One turn moves each row of this set onto another row. After a few examples, where does it send each row asked below?
k216: [  0.2  -2.2   5.0   9.7 -25.2 -43.0  11.8 -27.6   4.2  24.3  30.4 -31.0
  -6.3 -12.6  -2.0   2.6]
k994: [-26.6   1.7   8.1  31.7 -24.3  -9.3  17.0 -14.0   2.3  11.3  -4.5 -23.6
 -10.2  -7.2 -10.8   5.5]
k698: [  4.8 -33.6  22.8  26.3 -35.1 -41.9  14.4  -6.2  -2.3   3.3  10.3  -6.5
  11.4  -3.7   1.8  17.6]
k285: [-21.3 -18.8  28.1  19.6 -46.2 -25.9  22.5 -17.2  -2.5  16.7  13.5   6.9
   4.2 -19.3  -1.3  11.8]
k637: [  7.9 -16.9  -4.0  17.2 -10.0 -37.6  -1.0  -9.7   9.4  25.4  14.1 -10.0
  -1.4 -17.6  -1.6 -19.5]
k771: [-23.8  -9.7   8.8  11.8  -4.6 -39.7  31.5 -34.9  -4.7  15.3   6.0 -13.2
 -26.9 -15.2   5.5   3.9]
k109: [-23.0 -32.5  23.8  27.1  -8.3 -26.1   6.3 -27.1   9.4  14.5  18.3 -10.2
 -14.3   9.2   7.0   3.7]
k886: [  1.7  -4.8   7.3  13.1  -9.3 -29.6  25.4  -2.6 -14.0  14.6 -19.9 -21.2
 -17.2  -4.0   4.3  -1.5]
k224: [-15.8 -27.2   5.8  -3.8  -8.8 -38.9   0.0 -18.8 -20.5  17.2  -0.2 -11.2
  -3.4  -6.9  15.3  -5.0]
k253: [ -7.0 -21.8   7.4  33.6 -35.2 -40.5  24.9   0.8   0.7   9.0  -0.8  11.5
  -7.5 -17.4 -18.4  10.9]
k873: [  7.0  -4.9  17.8  33.4 -15.8 -36.6  19.4  -0.8   5.9  12.5  -5.4 -24.8
  -2.7  -5.2   3.8  25.6]
k985: [  6.9   5.3   9.6   9.2 -29.2 -29.6  19.8  -8.9   3.4  36.4  13.5  -4.9
 -20.2  -1.8  -1.5 -15.5]
k668: [-14.1  -6.2  16.8   0.1 -39.1 -26.9  -7.8 -11.9 -12.5  14.3   3.5   4.8
   4.2  -4.9  12.3   6.4]
k405: [-17.4 -19.2  14.4  22.1 -11.3 -43.2  10.4 -21.9   9.6  12.8  11.1  14.0
 -28.5 -24.0 -11.7   9.6]
k674: [-12.4 -22.2   1.3  14.5 -26.5 -32.3  -8.7  -1.4 -14.1   9.9  -0.1  -8.1
 -17.6  15.8 -15.0   3.7]

k674 moves to k109
k886 moves to k224
Now these:
k698 moves to k285
k216 moves to k985
k873 moves to k668

One turn moves each row of this set onto another row. After a few examples, where does it send each row asked below?
k589: [ -1.2   8.5  -8.1   5.8   0.4  12.2 -23.1  14.5   6.5   6.2 -10.9   5.3
   2.8  -8.6  19.3]
k591: [ -2.9 -19.1   8.0 -11.6   9.4  -3.1  19.1   8.1  -1.9  -5.8   1.8   4.6
 -14.4 -13.7  -5.4]
k205: [-19.5 -18.1   6.9  -4.9  -3.5  19.8   7.1  22.7  -5.6 -16.1  16.1 -17.1
 -15.5 -20.5  -5.1]
k240: [ -4.5   2.6 -29.2   9.8 -14.8  19.9  -7.3  20.1  -0.5  -6.5 -26.0   2.0
  -2.5 -10.0   6.0]
k322: [ -5.7   6.2  -9.8   5.3  -2.7  10.5 -23.9  15.8  -3.9  14.9 -13.9  -3.0
   2.6 -10.6  13.3]
k412: [  6.4  -5.1   4.5  -8.0  -1.8  35.2 -19.8  25.3  -2.5   2.6 -14.0   9.6
   1.6   6.9  14.6]
k601: [ -1.0 -15.3 -15.2   2.8  -8.0  17.3 -10.8  12.4  18.2  -6.8 -24.8   9.5
 -11.8  -9.0  13.4]
k607: [  2.0 -20.7 -11.4  -5.0   3.3  10.5  15.8  25.7  -0.7 -25.0  13.7 -10.5
  -7.7   4.7   2.3]
k171: [ -8.7  -7.0 -10.1   4.4  -4.1  20.9  -3.3  41.4  -3.9 -21.7  14.6 -11.6
   1.9 -11.5 -24.0]
k19: [  8.7   6.3   1.5  -9.4  13.0   8.2  15.0  31.7   2.6 -12.8   5.5  -8.8
 -12.9 -17.3 -18.0]
k67: [-20.7 -17.1   3.9 -14.9  21.6  10.6   7.1  18.9 -14.1  -6.8 -14.3  14.0
  12.1   5.0  -7.7]
k811: [-11.0  -7.8  -2.1 -13.8  24.4  11.6   4.2  31.7  -8.1  -9.2 -14.7  12.1
  15.8   7.5 -17.7]
k453: [-23.1 -11.9   8.4 -10.9  19.7  17.2  -3.4  25.8  -6.1  -9.3 -11.9  19.1
  15.1  -3.2 -18.9]
k79: [  2.6  -3.9 -14.8  -1.9 -10.8  30.6   0.9  16.1   0.8 -12.5 -27.8  17.0
  -6.1  -2.1  10.5]
k929: [  7.8   9.9  -9.3  -2.2  10.0   2.7  18.3  27.1  -5.5 -17.3   3.1   3.1
  -0.2 -11.0 -18.5]
k154: [  1.6   0.0  -6.0   1.4   2.3   8.5 -26.4  17.1   7.6  15.2 -14.8  -1.3
  -1.9  -6.8  14.2]
k759: [ -0.9   0.6   1.1  -4.6  -6.9  37.1 -17.3  24.4 -12.8   1.7 -13.1   7.8
   5.8   3.8  12.8]
k202: [  2.0  -7.8   4.0  -9.5  -5.0  33.3 -21.0  26.3 -11.6  10.8 -17.1   1.9
   1.7   5.3   7.3]
k218: [ -4.6  -4.5   1.0  -2.3   1.4  23.4   0.8  37.3   6.7 -23.5  17.4 -14.6
 -10.1 -17.2 -15.2]
k595: [-12.6  -5.3  10.4  -2.0   1.3   7.8   0.8  23.4  -5.1  -2.5   2.8   3.5
  -4.4 -30.0 -31.7]
k135: [-23.4 -19.2 -19.7  -1.2  19.7  -0.8  -4.6  25.1   1.1 -11.6  -4.0  -7.6
  12.2   6.1   0.6]
k864: [ -5.8  -7.1   7.3 -11.8   7.3   4.8  21.6  15.6  -9.7  -5.2   4.7 -11.0
 -18.9 -19.6  -7.1]
k353: [-34.6 -23.5  -9.1   1.3  16.2   3.9 -11.9  19.5   3.0 -11.7  -1.3  -1.1
  12.0  -4.5  -0.6]
k817: [  0.5 -14.2  -4.9  -9.5   4.5  13.2  13.7  31.6  -2.2 -15.8  12.2 -24.5
 -16.6  -5.1  -4.5]
k955: [-11.4   2.3  13.2  -4.9   4.8  15.0   8.8  21.8  -1.4 -12.7   9.7  -1.5
 -11.7 -32.4 -18.5]
k357: [ -2.2  -2.9 -15.5  -0.3 -16.2  30.7  -8.6  27.4 -10.0   1.9 -33.5   4.3
  -3.7  -8.1  -9.5]
k350: [  1.7 -21.2  -2.1  -7.1  -9.5  28.3 -12.4  19.5   8.7   2.5 -32.1  12.5
 -13.0  -6.4  -2.3]
k359: [ -5.8 -13.2 -16.3   3.5 -13.7  17.7 -20.4  23.6   8.0   7.6 -30.2  -2.7
  -9.7 -14.0  -6.7]
k71: [-24.7 -13.8 -14.8   3.0  18.7   4.7 -16.0  32.1   9.4 -13.6  -1.6  -3.5
  15.8  -1.5 -10.1]
k261: [-18.6 -35.8   7.8  -4.4  -5.3  15.6  -1.7  21.8  -0.4 -10.8  12.6  -9.4
 -11.7 -13.9 -11.3]

k359 moves to k350
k135 moves to k811
Now these:
k759 moves to k322
k19 moves to k218
k591 moves to k607

One turn moves each row of this set onto another row. After a few examples, where does it send each row asked below?
k304: [ -8.1 -15.1 -20.0   1.1   1.7   8.9   8.5 -16.8  -4.2  -7.6   6.1   9.0
   5.3   3.8   5.8   6.9 -15.9  -9.3  22.5   2.2  17.6 -12.6  -8.9   3.5
  -0.4 -20.6  -0.5   5.9  -0.6  -5.4 -14.9 -13.3   5.7   7.4  -2.0   0.5]
k484: [  8.2   6.6  -0.9   4.7   7.7   5.8  -6.8  -6.9  -3.6  16.8  -6.5   7.1
   7.1  11.3  -1.4 -11.6  25.5  -0.4 -13.3  15.4  -2.5  14.1   3.8  -8.5
   9.5  -2.3 -15.6  28.0   2.9  12.7  11.1  19.1   4.3  -2.1  10.3 -10.7]
k73: [ 18.5  -6.3  10.1   6.9  -2.7 -11.5  -9.7   5.5  -2.5   5.3 -16.7  -7.1
  -9.0  11.8  -8.4   3.7  -4.3   0.4 -13.6  -0.4   7.8  -1.6  12.7 -39.8
  -9.1  -1.6 -19.7  -3.5  14.9 -17.1 -13.5   4.9   5.1  -5.1  -6.1  -7.5]
k424: [  6.9  -8.4   6.8  -0.3 -10.5 -14.3  11.5  17.4  11.9 -24.1 -15.1   2.8
  -1.1   6.8  11.9 -15.1   2.3  -5.8  14.7  -4.9   4.6  -4.6  -3.3   4.6
 -12.4  -8.2  -5.1   8.0 -12.1 -13.9  -2.5 -11.2   8.9 -22.5  12.4 -14.9]
k312: [ -5.9  -9.0  -9.8   6.2   4.6 -13.2  13.4  -4.8   0.4  -9.1   3.9  11.8
 -11.6  18.2  -3.1 -10.8  10.7  -9.2  -5.0   7.0   5.7  -2.1   4.7  -8.5
   4.0 -11.2  -5.8  18.6  19.0   1.4  19.7  10.6  25.4   9.7   7.0 -23.1]
k676: [ -6.3  13.1   4.7   0.2 -13.9  -9.6  -3.5 -11.1   5.3   9.9 -10.2  -0.6
  -8.3  -3.1  -5.1  -7.6   6.9   4.3  -6.6  -3.2 -18.1  10.1  -2.8   1.1
  -3.7 -26.5  -8.8   2.3  19.8 -17.7 -11.9  -9.8 -14.0 -26.1   2.0  27.7]
k200: [ -4.6  17.0   0.8   5.8 -15.4   5.5   1.9 -13.0  -0.9   5.3   2.9   9.9
  -1.7 -13.5 -10.2  -8.1   6.9 -16.0 -21.0   7.3 -16.0   5.5   5.1   4.5
   8.9 -14.0 -11.1  25.9  15.0  -7.7  -0.1  -5.3  -9.6   9.3  13.3  27.5]
k401: [ 14.1  -1.0   8.7  -7.2  -9.7 -12.8   8.7  17.5  16.4 -17.6 -12.4  -9.1
  -4.1   5.8   5.3 -20.7  11.2 -10.9  11.3  -8.3  -8.7   4.7  -1.0  -1.2
 -13.7 -14.3  -4.5   8.3 -11.8 -11.3  -4.0 -11.5   6.4 -25.1   5.0  -4.9]
k567: [  6.0 -20.2  -2.8   6.3 -14.3   3.9  -5.8  -6.3 -11.0  -1.4   1.4   4.2
  -6.9 -10.8   7.3  -2.1  -4.5  11.8  -4.5   4.4  12.8 -25.4 -20.3   7.4
  15.5  16.0  -9.5   2.0 -30.0   6.2  -3.3  -3.0  -2.4  10.3 -14.7  -3.4]
k404: [ -1.1 -11.4 -10.9  -9.8 -19.0  -5.3   7.9 -13.2  -1.3  -3.1  -6.8   7.3
 -14.5   9.7  -4.1  -7.5  10.5  16.4  -7.1   0.4  13.8 -19.4 -27.3  19.9
  12.0   5.5  -8.3  -4.6   0.0  19.4  11.1   5.8   6.1  11.0   1.2 -12.7]
k635: [  9.1  -9.7   5.5  10.2   2.0 -13.8  -8.5   4.9  -1.6   5.0 -14.4  -4.7
  -8.9   5.7  -5.0   8.1 -14.1  -0.8  -3.8   3.7  18.3  -6.9   2.9 -35.4
  -7.1  -4.6 -15.8  -1.8   8.2 -20.8 -14.3  -2.0  15.7  -1.8  -4.8 -19.0]
k691: [ -2.4 -20.6  -7.2   1.4  -3.5 -11.3   1.2  -4.9   5.2  14.0  -1.5  -9.4
 -20.2  12.7  -9.7  -0.9 -11.4  18.6  -4.3  -3.6  15.6 -18.2 -20.0   2.7
  12.5  11.8  -9.2 -17.1  -2.5  -0.8  -9.1  11.7   0.5  10.5 -22.6  -4.2]
k54: [ -3.9  -4.1  29.4  20.0   6.1  17.0   4.0   6.3  -2.6  -6.4   2.7   2.2
  -3.9 -12.0   2.9  -2.6  -1.5  -0.7  -7.5  -2.7 -21.4   1.3   3.8 -11.5
  -3.4   8.9   8.2  15.6 -16.7  -6.7  15.2   0.8  10.3   4.0  -9.2  -2.9]
k881: [ -3.2  19.9   3.9   6.9 -16.0   3.9   2.1 -13.4  -0.1   2.7   8.6   5.3
   2.0 -11.9 -12.9 -10.5   5.5 -14.9 -21.7   6.3 -13.5   4.2   9.4   7.6
   8.6 -18.0 -11.5  23.4  14.0 -10.4  -3.2   3.4  -7.7  12.6  12.3  23.1]
k247: [ -6.6   5.1  13.1  20.1  -6.6 -12.8  -3.5  -7.6   7.7   3.1   1.3   1.1
  -5.3 -23.2  -1.1 -18.0   1.2  -1.1 -12.6 -11.2 -24.9  11.3   6.1   2.7
  11.1  -6.2   1.7  13.2  -1.0 -19.6  -4.9  13.7 -22.6 -13.8   3.2  22.3]
k472: [ 10.8 -15.9  -0.4   7.0 -11.2  12.9 -12.3  -4.8  -9.8   6.4  -4.6  -2.4
   2.1 -11.1   4.5  -2.2  -5.6  10.2  -8.3   8.2  20.4 -14.5 -23.4   0.5
  13.6  18.4 -11.6   6.0 -26.4   8.6  -8.6   0.6  -8.1   8.4  -9.8   1.4]
k209: [ -4.9 -22.2  -4.2   5.3  -3.3  -2.4  -0.5  -7.1   2.4  11.1   4.0 -18.2
 -11.0  10.3 -15.9  -4.7 -10.9  18.9 -10.2  -1.5  10.3 -12.1 -17.5   2.3
   4.0   8.6  -1.5 -17.8  -1.9   4.5  -7.7  12.6  -1.7   5.8 -32.6   3.8]
k825: [  5.6   1.2  -2.6   2.8   7.2  -5.8  10.8 -11.5   1.9  -0.8  -0.4  15.5
  -3.2  18.2  -5.4 -11.8  19.5  -9.7 -14.9  10.8  -0.4   0.1  11.2  -7.1
   2.6 -11.6  -9.7  22.9  17.4   2.4  23.2  14.0  19.3   4.6  10.7 -14.7]
k944: [  5.9 -20.0 -19.8 -13.2  -8.9 -12.3  -1.3   3.2   5.2  -4.3  -2.2  -5.7
  -7.5   6.9  -3.7 -21.0  -3.7   3.2   8.0   4.3  13.5 -18.8 -22.8  20.7
  21.6  -4.1 -10.6  -6.7 -20.2  -8.9  -3.6  -1.0  11.9   0.0  -5.7   2.6]
k963: [  1.0 -16.9 -14.7   4.7 -14.7  -9.4  15.2 -15.0  12.7  -7.1  -7.3   7.0
   6.6  -2.9  15.7  11.5 -15.2  10.0   8.2  -9.6  14.9   2.2 -19.5   9.0
  -7.4  -9.5   7.6   4.8  20.4  -2.3  -3.9   0.7  -3.5  14.5  -1.9  -7.8]
k456: [ -4.9  11.3   6.8  -0.5 -14.6  -8.8  -1.1 -12.5  -1.6  13.3 -11.5  -4.3
  -9.8  -4.3  -1.7  -8.8  16.1   6.5  -1.9  -4.2 -15.3  13.2  -4.7  -0.1
  -6.6 -24.5  -7.7   3.5  16.3 -18.7 -12.7  -8.5 -13.1 -25.1   6.0  26.1]
k260: [ -7.9 -23.6 -19.0  12.7  -5.7   1.9  -4.9 -18.6 -15.3 -13.4 -21.2  18.1
  -1.8 -15.5   9.2   1.8  -7.5   4.6  14.7 -10.5  12.6 -13.1 -10.4  -9.4
   5.4   0.0   7.5  -3.7   2.0  -2.6  -3.6  10.6  -1.1  -6.1   9.3 -11.2]
k63: [ -7.9   6.5   7.4  19.6  -8.2 -11.1  -7.6  -3.4   7.7   2.4  -0.7   5.6
  -7.3 -22.6  -2.1 -15.0  -1.3 -10.4 -10.8  -9.0 -25.8   8.6   7.8   2.6
  12.4  -5.5   0.3  13.9  -1.3 -17.8  -5.0   9.3 -22.7 -15.6   0.8  25.9]
k919: [ -6.5  13.1   1.5  12.6 -10.0  -4.1  -2.5 -18.7 -16.5   9.7  -4.3   4.6
 -20.6  -4.3 -16.2  -5.9  14.6 -13.5 -14.0  -1.9  -5.7  -2.7  14.8 -18.5
  -1.0  -5.4 -16.4   5.9  13.2  -2.7 -21.5   6.3 -20.6 -10.0  12.0  18.8]
k547: [ -9.3 -11.9  22.0  23.6  -1.9  12.7   9.6   9.1  -2.7 -10.9   0.8   6.9
  -1.1 -10.6   4.1   2.4  -3.7   5.4  -1.7  -5.0 -10.8  -9.3  -0.4  -6.9
  -9.4  10.4  12.1  15.1  -6.2  -8.4  12.4  -2.2  14.0  10.6 -13.8 -14.6]
k110: [ -8.2   9.3   1.4  12.7  -6.1  -7.9   0.0 -20.2 -10.3   8.5  -6.9   9.4
 -20.8  -6.6 -16.9  -6.6  10.9 -10.4 -18.9  -3.1 -10.7  -2.6  11.1 -18.9
   0.3  -5.7 -16.5   5.3  17.5   1.3 -17.7   2.3 -23.3 -13.0  12.9  20.4]
k809: [ -6.4  -1.0  25.6   6.1  10.2  15.2 -17.8   3.7 -11.4  -8.1   7.4  -4.9
   0.5  -2.6  -7.1 -13.6  13.2  -5.7  -5.4   3.8 -18.5  15.6   7.7  -3.2
   8.4  -1.1   5.2  10.1 -20.9   2.5   5.0  -0.3   9.3  -0.2 -13.7   6.0]
k870: [ 11.2  -4.0  11.7  -5.0  -7.5 -12.5   9.4   7.4  13.1 -14.6  -5.0 -23.7
   1.9   6.9 -12.2 -29.4  12.1  -8.5  -7.5  -0.1 -10.9  11.4   9.6   4.5
 -19.5  -6.0  -4.2  -3.4 -11.5  -3.9 -12.1  -5.7  -1.8 -17.1 -12.0   6.3]
k469: [-13.8 -24.4 -14.1   8.2  -1.8  -4.1   9.8  -6.6   8.6 -18.8  -5.6   1.3
  -7.9 -10.7 -11.7  -7.8 -25.9 -11.5   8.0 -16.9  10.2 -11.7  -4.1  -3.0
   8.9  -0.8  11.1 -10.2   6.4  -5.0 -14.3  12.8   2.4  14.9   6.9  -6.5]
k317: [  3.6 -14.1  -9.5  -9.7 -15.5  -4.2  12.3  -8.9  -1.6  -8.1  -9.5   4.0
  -5.2  11.1 -12.0 -13.5  14.5  18.4  -9.1  -1.3  12.2 -14.4 -28.6  21.9
   1.6   6.0  -7.9  -3.1  -0.5  25.4   7.2  10.4  -3.7   3.2  11.2  -3.1]
k303: [  5.1 -18.1 -21.1 -13.0  -4.0 -13.8 -12.5   0.3   0.9  -6.0   1.6  -6.2
  -4.3   9.2  -8.4 -24.5   2.1  -4.5   6.9   5.4  16.8  -5.1 -22.0  20.3
  24.8  -9.0  -7.8  -3.1 -18.7  -1.3   1.7   7.8   8.2  -2.7  -6.0   7.2]
k634: [ 22.7  -0.9   4.9   1.6  -4.5 -13.9  -1.2   6.2  -2.1   8.6 -23.8 -13.8
   4.1   9.7 -18.1  -4.8   3.3  12.9 -23.2   4.3  -3.4   9.8   4.6 -21.8
 -17.6   7.1 -22.6  -2.6   9.2  -5.8  -7.8  15.0  -4.3  -1.9   8.4   1.6]

k247 moves to k881
k809 moves to k484
k472 moves to k317
Now these:
k635 moves to k424
k469 moves to k304
k63 moves to k200
k73 moves to k401
k944 moves to k567

